128 stands for zero in the data rows.
Every row has a hidden score. How much higher is the second row's score than the first row's in each pair? 10 means about the same, 20 much higher and 0 much lower. The score is a weighted sum of the row's numbers plus the product of two more (or one squared), each taken from its middle value.
[ 89 148  87 182 125  90 150  90 134 139  55 135  86  96 157  70 173  97
 150 122]
[130  88 107 142 125 147 121 144 122  91 150 163 111 156 129 127 160 145
 116  92] >> 12
[130 146 142 191 159  74 161  46  95 106 101 122  89 109 152 128 123  69
 143 166]
[124 133 125 140 151  84 107  92 121  90 141 143  99  95 153 146 131  90
  80 175] >> 5
[136  82 158 131 116 166  97  86 131  70 165 145 110  78 156 136 113  75
  90 175]
[109 198  86  61 138 116  70 162 150 116 116 134 148 130 130 139 103 148
  97 169] >> 9
[108 175 155 172 128 140  79 141 144 123 102 122  62 138 128 123 144 129
 132 123]
[ 98 118  86 113 109 179 128 208 114 151 158 136 161 164 132  68 122 174
 116 130] >> 16
[162 100 140 171 153 128 104  95 116  81 186 118  82 126 167 137 133  67
 147 146]
[110 132 123  80 122 161 132 156 132 129  87  82 101 115 144  58 121 163
 132 110] >> 7
[150 121 139 178 130 123 108  78 142  88 134 154  89 158 149 117 159  92
 144 158]
[136 161 117  74 130 137 147 124 107 125 165 174 159 153 126 121 133 104
 118 164] >> 6
[ 66 102 162 114 129 141 192 132 169 144  71 103 104 115 169  62 163 131
 128 120]
[117 159  98 187 167 159 133 137 142 138 119 148 116 129 116 120 113 164
 190  77] >> 15
[ 96 120 101 163  96 142 133 106 139 183  31 132 106  95 152 136 117 137
  83 121]
[175 164 162 107 160  96 128 123 125 103 157 110 117 132 167 134 159 130
 164 113] >> 7
[101 105 146 121 126  85 144 126 133 147 111 171 147 133 129 132 138 136
 107 131]
[ 94 142 133 138 113 126 162 166 136 143  60  71 166 149 127 130 132 179
  93 104] >> 10
[ 52 164 115 154 120 146 189 132 153 176  79 162 110 219 119 101 141 138
 127 121]
[ 79 175 149 154 141 113 161 202 141 105 144  96 155 127 116 128 137 146
 183  26] >> 12
[100 132 109 124 124  91 180 176 128 107 116 163 143  97 107 110  61 161
 160  71]
[171 124 113 145 160 142 126 163 101 129 144 125 116 133  92 109 113 124
 203  75] >> 11
[ 90  72 101 131 109 146 105 125 150 142 136 154 135 155 118  84 112 128
 154 146]
[166 182 174  77  82 118  85 153 160  96 151 113 138 102  94 201  55 114
 118 152] >> 6
[100 105 135 135 146 142 128 140 139 107 136 181 152 139 106 134 106 121
 126 133]
[161 133 133 170 156 100 157  89  86 153 146 157  89  96 159  95 126 118
 128 156] >> 13
[147 126 132 151 140 172  95 143 176 143 111 130 165 123 127 141 134 146
 138 133]
[133  99  96 141 163 102 139 153 136 129 122 123 148 107 124 142 126 138
 129 129] >> 8
[124 141  95 168 135 150 107 123 136 123 108 148 149 168 121 134 120 159
 170 123]
[115 130 140 125 119 123 204 117 146 201  51 117 118 144 109 144 116 138
 142 124] >> 11
[129  70 140 148 147 107  86 157 125 193 132 140 115 119 164 132  99  99
 125 128]
[148 135  83 110  93 140 147 157 125 119 136 128 107 133  88 142 133 142
 138  96] >> 7
[130 142 107 146 113  79  96  80 135  95 175  89 137 128 168 125 147 124
 116 122]
[189 170 127 122 163  51 131 118  77  92 137 143 108 135 163 113 117 109
 201 139] >> 10
[136 150  85 151 181 160 163 134 100 133 127 128 124 101  86  95 101 137
 182 142]
[101 153 119  69 123 174  61 136 137 155 143 116 140 114 132 149 131 129
 103 148] >> 9
[131 126  73 115  92 100 121 129 135 123 158 129 124 118 131  99  85 130
 135 125]
[119 179 141  38 130 114  81 138  92 145 105 130 146 137 105 133  73 162
 154 145] >> 9
[106  99 113 150 142 161 162 165 130 150 130 134 170 123  57 102 115 177
 171  52]
[107 159 126  96 141 120  85 124 160 132 155 159 125 108  92 139  90 107
 144 118] >> 10
[122 123 121 140 194 143 141  99 129 150 123 129 116 150 135  92 140 104
 135 130]
[111 158 145 129 106 133 167 123 171 168  93 110  67  92 126 108 172 148
 188  97] >> 19
[104 131 124  98 139 171 106 117 136  84 174 100 127 114  85 115 114 165
 128 104]
[190 129 107 124 104 126 105 166  87 125 122 158 142 144 117 150 121 148
 157 104] >> 11
[ 84 164 120 109 140 184 151 132 174 143 106 138 151 142 112 145 137 113
 128 137]
[146 159  73  93 134 109 144 163 156 134 152 146 128 122  45  87 119 157
 147 110] >> 14
[114  99 145 172 121 141 114 162  89 140 163 153 169 158  77 165 147 175
 144  97]
[127 169  55 153 169 157 139 135 140 146 167  93 177 149 110 123 137 142
 137 167] >> 10
[128 144 139 148 119 127 163 142 195 154 120 120  91 192  64 112 102 153
 131  98]
[125 103 159 126 128 130 133  85 140 102 180 102 106 141 122 124 105 102
 137 175] >> 6
[110 132 127 129 101 121 151 134 137 184 125  89 132 148  95 111 127 119
 162 106]
[144 116 119 142 144 134 112 151 109 126 134 123 123 151 108 137 132 139
 153 130] >> 9
[125 149 133 178 147 121 148  89 134 148 112 141  89 144 145  83 174  75
 114 139]
[ 73  86 114 125 156 129 147 187 117 129 142 114 149 101 132 129 132 179
 130  75] >> 10
[138 146 135 118  96 154 145 121 160 108 128 121 154  93 152  94 195 113
  82 129]
[ 96 127  90 139 136 113 124 161 155 196 138 121 149 150  88  79 136 160
 128  39] >> 19
[220  98 124 204 204 146  85 103  76 191 135  58 135 143 147 120 112 146
  38 135]
[ 87 100 123 137 128 140  46 146 126 167 155 104 127 154 137  92 124 147
 100 113] >> 19
[ 78 101 131 103 135  87 111 177 145 161 107 142 134 127 129 139 132 148
 141 114]
[101 131 117 111 112 144 189 139 159 153 109 165 156  65 127 159  91 122
 119 100] >> 9
[172  74  90 155 143 165 134 123 129  64 116 125 162 160 103  98 109 153
 165 110]
[125 117 108 112 102 116  59 143 147 108 122 125 143 122  91 145 114 116
 146 152] >> 10
[ 69 167 168 178 144  49 145  69 134 180  61 148  62 115 188  84 130  97
  46 140]
[125 165 115 141 148 104  53  96  93 108 140 121  95 130 129 159 179  95
  96 147] >> 8
[ 89 142 149  85 144 116  93 147 142  71 128 159 120 101 110 161 124 146
  83 115]
[118 130 137 101 174 140 123 123 105 138 127 127 139 142 125  94 106 127
 135 149] >> 8
[ 99 156 102  89 142  96 135 203 133  85 104  62 200 134  82 126 121 188
 148  48]
[124 194 117 110 116 127  97 175 132 118 121 111 149 110 108 147  86 196
 105  95] >> 14
[121 119 105 144 179 139 124 121 117 157 109 124  64 100 128 122 198 117
 140 162]
[109 136 103 123 115 173  85 135  88 135 132 182 145 131 147  93 136 106
 158 152] >> 10
[143 150 121  76 108 155 177 204 130 128  77 124 155 147  61  88 161 187
 122  78]
[120 134 117 155 187 119 187  94 160 165  87 129  75 148 172 142 161  85
 142 147] >> 8
[137 124 158 137 116  92 155  80  72  59 163  71  90  90 151 110 134  92
  89 184]
[145 117 158 116 107 120  92 102  88  51 142 178 100 131 104 163  68  98
 197 118] >> 15
[148  73 174 182 105 124 111 113 105 138 170  82 138 130 142 124 117 132
 109 156]
[120 159 121 119 175 101  93 129 113 108 174 180 107  85 131 137 164 118
  82 180] >> 10
[118 144 172 125 100  71 103 106 123  68 163 136 109 133 170 133 137 105
 151 189]
[121 133  97  99 120 115 135 176 145  64 114 146 179 148  89  91 138 162
 161  41] >> 13
[127 153 162 149 160 156 103 103 115  75 134 179 118 133 148 129 156 103
 147 133]
[139 138  77 167 187 145 125 127 120  99 168 170 127 122 136 112  86 139
 134 133] >> 8
[181  88 146 161 174  96 159 114  69 176 122 103 152 103 218 131  79 139
  70 144]
[ 78 129 149 126 103 117 123 132  83 153 129 132 113 150 113 121 162 105
 136 133] >> 12
[173  92  97 155 160 159 174  97 129 142 160  78 120  72 229 145  81 122
  99 167]
[ 75 110 123 136 141 140 147 179 120  80 148 137 154 111 121 148 120 162
 107  77] >> 15
[111 135 133  75 147 134 154 186 124 134  72  88 189 114  91 135 155 200
 109  78]
[128 161 169 108 118 107 131  94 141 141 123 107  81 113 203 190  69  93
  44 136] >> 11
[197 147  76 149 141 145  68 134  46 165 155  33 208 153 114  74 126 167
  83 119]
[145 123 134 161  87  98  86  74 153  96 179 152 103 146 139 142 138  73
 120 198] >> 12
[ 96 158 161 144 104  82 112  81 120  64 114 125 107 134 189 120 158  84
 143 166]
[152 116 138 108 136 118 117 115 123 109 150 115 151 170 123 129 138 139
 165 112] >> 8
[171 144 115 106 114 103 161 169 113 101  98 132 191 136  83 126 156 158
 144  73]
[158  79 116  88 122 165 133 111 151 127 151 167 105 141 129 245 134  86
  67 177] >> 7
[108 132 113 139 115 158 138 147 166 141  90 171 142 178 122 136 145 123
 113 115]
[128 148 155  98 121 105 190 108 118  94 174 142  90 173 193  97 124  79
 111 153] >> 13
[136 105 108  78  81 183  85 114 129  92 175 129 117 106 161 137 115 106
 114 169]
[108 158  84 142  84 143 132 126 160  99  99 147 109 124 120 143 114 100
 119 133] >> 11
[121 148 149 132 165 115 129  94 107  92 171  86  74 104 170 108 128  72
 125 169]
[ 86 127  89 163 131 108 168  95  96 196  80 132 105 185 112  75 155 133
 100  99] >> 11
[126 131 145 184 137 160 108 108 174 172 103 128 107  99 118  99 159 129
 132 156]
[159 143 115 165 116  70 160 117 171 189 104 121 144 121 134 103 206  98
  78 154] >> 6
[160 144 174 151 126  87 105  77 118 116 166 136 127 122 179 129 116  72
 159 165]
[171 116 153  95 117 125  70 108 151 116 127 165 149 143 159 161 102 105
 122 124] >> 8
[119 153 166 109 117 139 106 151 145 152 131 121 144 106 123 172 110 164
  89 119]
[ 98 127 132 115 144 120 137 189  86 137  78 140  95 152 114 120 142 146
 149 124] >> 6
[116 126 100 132 156 115 144 132 142 111 144 131  88 143 185 108 125 115
 147 160]
[ 95 132 101 193 187  67 204  99 118 154 101 108  87 120 127 130 172 105
 131 167] >> 5
[155  82 114 117 123 155  81 144 127 170 104 101 121 173 101 145 112 131
 144 113]
[115 109 112 135 124 133 145 125 105 137  99 158 111 137 101 113 147 150
 113 128] >> 10
[166 114 123 124  79 158 140 147  99 101 146 130 160  89  94 136 158 140
 124 133]
[165  92 126 145 137 145 155 124 107  85 150 165 135 164 110 149  90 129
 186 112] >> 7
[142 117 125 129 121 106 165  69 129 153 140 124  85  89 185 146 144  77
 150 169]
[120 118 126 143 138 139 111 142 130 113 114  82 102 147 115 148 143 119
 154 132] >> 11
[118 158 134 106 136 191 120 170 177 202  70  99 130 135 127  74 110 164
  96 116]
[ 85 132 108 168  88 103 151 120 139 113 127 122  93 159 188  89 150  92
 114 140] >> 17
[ 95 177 108 173 126  88 188  91 162 153 100 140  51 129 179 106 202 100
 175 127]
[135 116 112 152 146  64 111  98 135 147 165  96  90 111 115 114 125 139
 153 123] >> 9
[118 102 124 102 122 148 113 119 161 147 124 152 118 159 145 184  75 133
  81 129]
[149  88 139 145 143 142 159 110 117  89 158 181  93 157 154 163 161  99
 154 172] >> 8
[ 94 126 123 146 123 102 156 143 117 154 167 154  98 103 140 133 175  82
 109 141]
[203  99 122 136 130 143  98 129  54 153 147 115 153 128 141 140 138 118
  45 148] >> 5
[111 160 127  89 130 103 120 129  95  84 134 123  76 131 148 181 107  88
  65 189]
[101 103 109 138 133 154  95 143 129 138 137 141 158 147 132 121 105 151
 127 125] >> 13
[ 82  92 177 123 121 151 173 131 201 154  78 132 134 123 131 111 127 108
 102 153]
[140 116  79 134  87 124 143 173 127 139 105 147 101 150  89 108 124 166
 177 106] >> 12
[112 107 108 140 120 152 133 148  85 179 122 150 148 156  89 121 128 183
 103  86]
[174 129  85 153 149 134 135 164  94 119  99  99 173  98 121 134 116 164
 149  85] >> 11
[144 145 184 112 129 175 116 118 182 125 135 132 139 130 125 138  52  91
  94 154]
[140 107 101 149  63 143  97 174 124 151 103 179 137 153  99 141 122 157
 124 113] >> 11
[140 141 151 113 120  95 132 156 131 114 134 165 120 154 102 109 114 149
 136 106]
[145  96 102 181  94 141 147 128  71 119 109  89 166 135 140 141 131 116
 108 154] >> 7
[178 134 156  96 117 147 115 195 112 105 141 131 173 130  97 162 119 127
 125  86]
[ 95 113 170  75 114 137 131 127 161 125 129 103 126 111 143 134  48 131
  82 161] >> 9
[107 146 111 142 151 160  79 121 136 126 177  88 139 174 115 124 107 139
 158  94]
[112 122  70 110 105  93 161 156 114 107 115 123 155 122  79 139  54 174
 141  77] >> 4
[135  89 120 140 135 124 118 142 139 156 100 136 162 128  52 106 162 105
 130 137]
[ 99 137 123 174 109 145  96 118 137 149 155 144 112 131 103 160 151 138
 104 167] >> 12
[ 62 100 127 105  81 161 158 166 172 170  82 132 196  58  93  95 137 152
 108 108]
[130 122 104 115 108 115 140  69 106 106 133 137  88  92 170 144 172 101
 116 207] >> 10
[ 91 155 130 119 125 143 153 162 111 153  65 148 154 139  72  61  96 173
 140 101]
[153 104 133 145  86  94 148 178 119 113 139 116 144 140 101 122 134 174
 152 111] >> 7
[153 145 212  75  81  82 109 146 186 109 125 101 163  80 115 157  66 119
  73 147]
[154 135 136 143  86 133 163 153 128  95 144 142 143 144 110 139 109 144
 118 118] >> 10
[153 158 175 107 125  67 129  87 119  87 178 124  53 122 133 122 171  84
 145 160]
[119 123 112 154 164 130 154 115 195 182  99 184 104 149 172 105 122  89
 114 159] >> 11
[145 128 119 148 158 125 154 100  88 137 141 131 104 126 165 117 131 105
 103 148]
[166 156 177 122 194 104 135  93 126  62 186 150  50 144 170 207 142  64
 102 199] >> 9
[171 107 113 131 169 131 129 168 119 136 149 136 149 127 120 160 116 155
 184  97]
[136 110 124 165 145 145 123 130 146 156 116  94 142 118 143 150 113 112
 136 118] >> 11
[141 126 102 137 141 108 126 104 139 156 114 119 152 171  99 108 111 144
 147 113]
[166  82 152 169 157 155 150 112  92 116 114  87 142  81 155 142 107 142
  81 137] >> 11
[170 108 132 170 114 177 103 167  91 154  83  45 203 110 130  99 144 163
  79  85]
[ 76 112 158 200 189 116 200  88 141 217 140 125 108  83 163  77 146 104
 116 163] >> 8
[135 187  90 114 174  69 117 114 105  56 134 129 162 109 181 152 156 129
 124 199]
[134 128 149 140 131 117 119 108 102 109 144 130 115 149 133  92 143 127
 148 149] >> 13
[136  91 144 165  98  97  84 111 125 148 158 125 117 144 143 125 115 107
 151 158]
[ 91 144 123 158  90 147 178 103 195 123 112 129 101  90 133 116 137 125
  94 120] >> 11
[138 154 130  98 160 115 128 136 102 129 162 170 149 156 145 163 109 106
 165 129]
[124 153 122 124 153 123 183 196  78  98 127 160 160 137 117 144 126 155
 171  61] >> 11
[137 151 119  95 124 103 107 132 138 100 152 117 122 139  78  95 149  84
 110 151]
[119 107 161 137 127 147 168 133 170 180  52  84 134 116  71 120 117 137
  82  94] >> 6
[113 121 139 112 124 116  90 127 105 112 157 121 146 109 158 167  52 108
  99 133]
[213  69 127 171 215 144 119 102  46 126 114  90 128  56 130  95  97 135
  22 113] >> 12
[ 96  96 159 179 168 142 206 102 142 159 107 104 123 147 111 112 158 140
 125 138]
[144 152 182 136  76  84 137 102 169 117 124 113 139  92 120 187 124  94
  80 199] >> 14
[ 93 115 131 173  55 110  97  90 125 109 143  88  77 133 181  83 130  86
 130 136]
[106 190 106  87 120 152 141 206  93 108 104  92 154 160 149 104 139 196
 190  60] >> 4
[159  93 105 133 131  98 148 141 136 100 151  92 132 143 111 109 124 148
 158  91]
[172 125 197 168 130 134 112 108 101  94 144  69 134 134 181 129 121 106
  73 158] >> 8
[154  85 128 137 131 174  79 141  84 110 125 165 143 114  87 116 119 152
 136  93]
[127 162 145  76  77 154 148 114 187 107 142 123 162  71 148 166 126 131
  54 149] >> 7
[ 99 125 126  74  91 135 118 113 151 122 147 104 154 141  95 147 114  93
 103 155]
[150 133 170 126  57 102 115  88 158  92 164  77 115 101 144 146 109  65
 127 163] >> 9
[143 145 114 128 160 162  91 138 105 145 121  92 148 121  93 110 116 158
 164 108]
[161 146 121  97 156 110 126 159 147 125 138 141 146 128  94 150 174 133
 178 117] >> 7
[140 171 150 112 104 115 159 144 155 152 126 133 160 122  97 143 131 161
 118 117]
[128 145 154 135 109 110 114  48  91  95 167  91  88 115 163 154 124  67
 109 202] >> 6
[101 101  88 198 158 125 148  87 135 136 131 118  63  96 137 136 124  97
  88 118]
[144 164 137 119  79 140 155 137 135  75 151 135 166  93 107 184 117 117
  85 153] >> 6
[161 132 157 163 137  71 122  50  96  34 172 143 132 122 167 162 122  51
  98 157]
[118 132 163 111 120 129 155 133 177 183  62 124 110 109 108 125 134 146
 112  95] >> 14
[136 102 144 176 167 130 104 103 123 117 117 150  75 138 164 151 114  90
  92 133]
[109 156 111  78 143 188 102 156 158 115  79  92 179 146 106  62 182 164
 166  60] >> 9
[137 106 158 119 114  62  35  96 117 102 132 147 104 132 183 185 122 107
  88 139]
[ 70 120  79 120 141 135 130 114  90 193 123 129  96 125 150  94 126 158
 103 104] >> 11
[140 141 109 127 132 171  89  95  78  94 196 163  82 124 156 140 118  94
  93 185]
[124 129 139 126 117 148 102 145  98 119 132 138 120 165  65 129 191 178
 152  89] >> 13
[ 82  88 150 142 154 163 166 156 171 189  89 120 147 109  93 145 180 162
 155 119]
[ 84 168 132 107 102 164 153 154 211 145  90 116 137 120 140 110 143 170
 124 103] >> 12
[146 162 118 125 124 157 101 108 125 110 156 170 142 152 125  96 162 111
 186 156]
[145 114 104 143 125 156  90 120 152 151 134 139 137 140 127 161 126 117
  93 122] >> 10
[112 221  68 117 138 153 170 193 103  77 156 104 182 147 122 133 161 154
 161  73]
[131 129 137 134 161 144 119 156 141 153 144 101 194 108 108 112 142 166
 141 118] >> 9
[119 147 159 139 134 110 128  70  79 123 193 141  95 141 199 171 144  75
  83 160]
[135 106  97 201 155  71 115  96  98 119 112  98  68  86 156  84 161 118
  95 118] >> 13
[142  95  81 130 169 125 142 138 152 127 171 112 160 151 140 157 132 139
 180 111]
[166 157 188 166 115  74 142  36 146  64 185  90  83 100 165 171 145  66
 146 170] >> 12
[145 108 104 159 142 108 122 104  91  61 132 118 112 190 132 144 151  90
 153 117]
[126 131 129 139 160 137 121 108 123 125 132 107 116 150 122 111 100 120
 148 138] >> 8
[168 139 164 148  98  96 131 120 144 114 158 140 113 148 127 133 111 105
 103 166]
[123 123 112 105 121 142  89 128 153 139 128 147 110 109 124 130 106 139
 133 153] >> 9
[123 142 120 104 135 142  71 134 125 118 145 172 130 141 144 152  97 138
 123 126]
[104  94 110 163 106 142  78 105  74 127 140 152 127 120 116  92 159 129
 214 128] >> 12
[106 134 125  77 134 135 205 209  92 146  93 120 166 108  63 167 134 194
 134  52]
[101 105 141 159 105  96 134 117 171 132 159 125 125 197 133 148 127 128
 155 156] >> 14
[ 88 131 173 105 186 127  79 121 110 123 148 128 126 124 135 147 115 125
 154 157]
[174 141  98 133 136 105  87 148  93 156 128 146 138 133  92 130 137 159
 166 149] >> 15
[128 107 184 120 125 113 128  77 115 137 134 135 123 127 131 106 110 129
 174 158]
[122  70 146 125 129 117 120 158 140 108 126 146 127 150 113 175 130 149
 154  86] >> 6
[119 118 109 136 131  90  95 166 155 123 118 182 140 138  98 138  92 147
 133 127]
[118 150 193  87 106 154 141 159 139 146 102 129 181 116 150 118 173 124
 109  71] >> 11
[137  96  78 121 208 100  87 115 112 187 132 127 135 108 130  86 114 163
 165 110]
[133  88 112 145 127 106  99 154 114 125 144 150 141 138 123 119 159 129
 140  95] >> 14
[210  94 181 160 120 168 109 100 138  80 221 142 100 123 159 202 101  77
  79 149]
[130 128 124 114 111 116 126  82 122 126 165  94 111 143 129 152 129  93
 119 144] >> 8
[134 153 110  83 111 166 111  96 141 112 127 115 112 116 158 150 100 104
 138 206]
[166 100 137  98 123 109  98 153  97 122 133 123 120 122 134 169 123 117
  97 134] >> 11
[125  74 106 145 149 130 110 171  93 157 127 142 134 133  97 119  97 139
 133  98]
[ 82 140 144 176 129  99 139  98 136 198 105 106 122 116 111  88 106  94
 128 107] >> 9
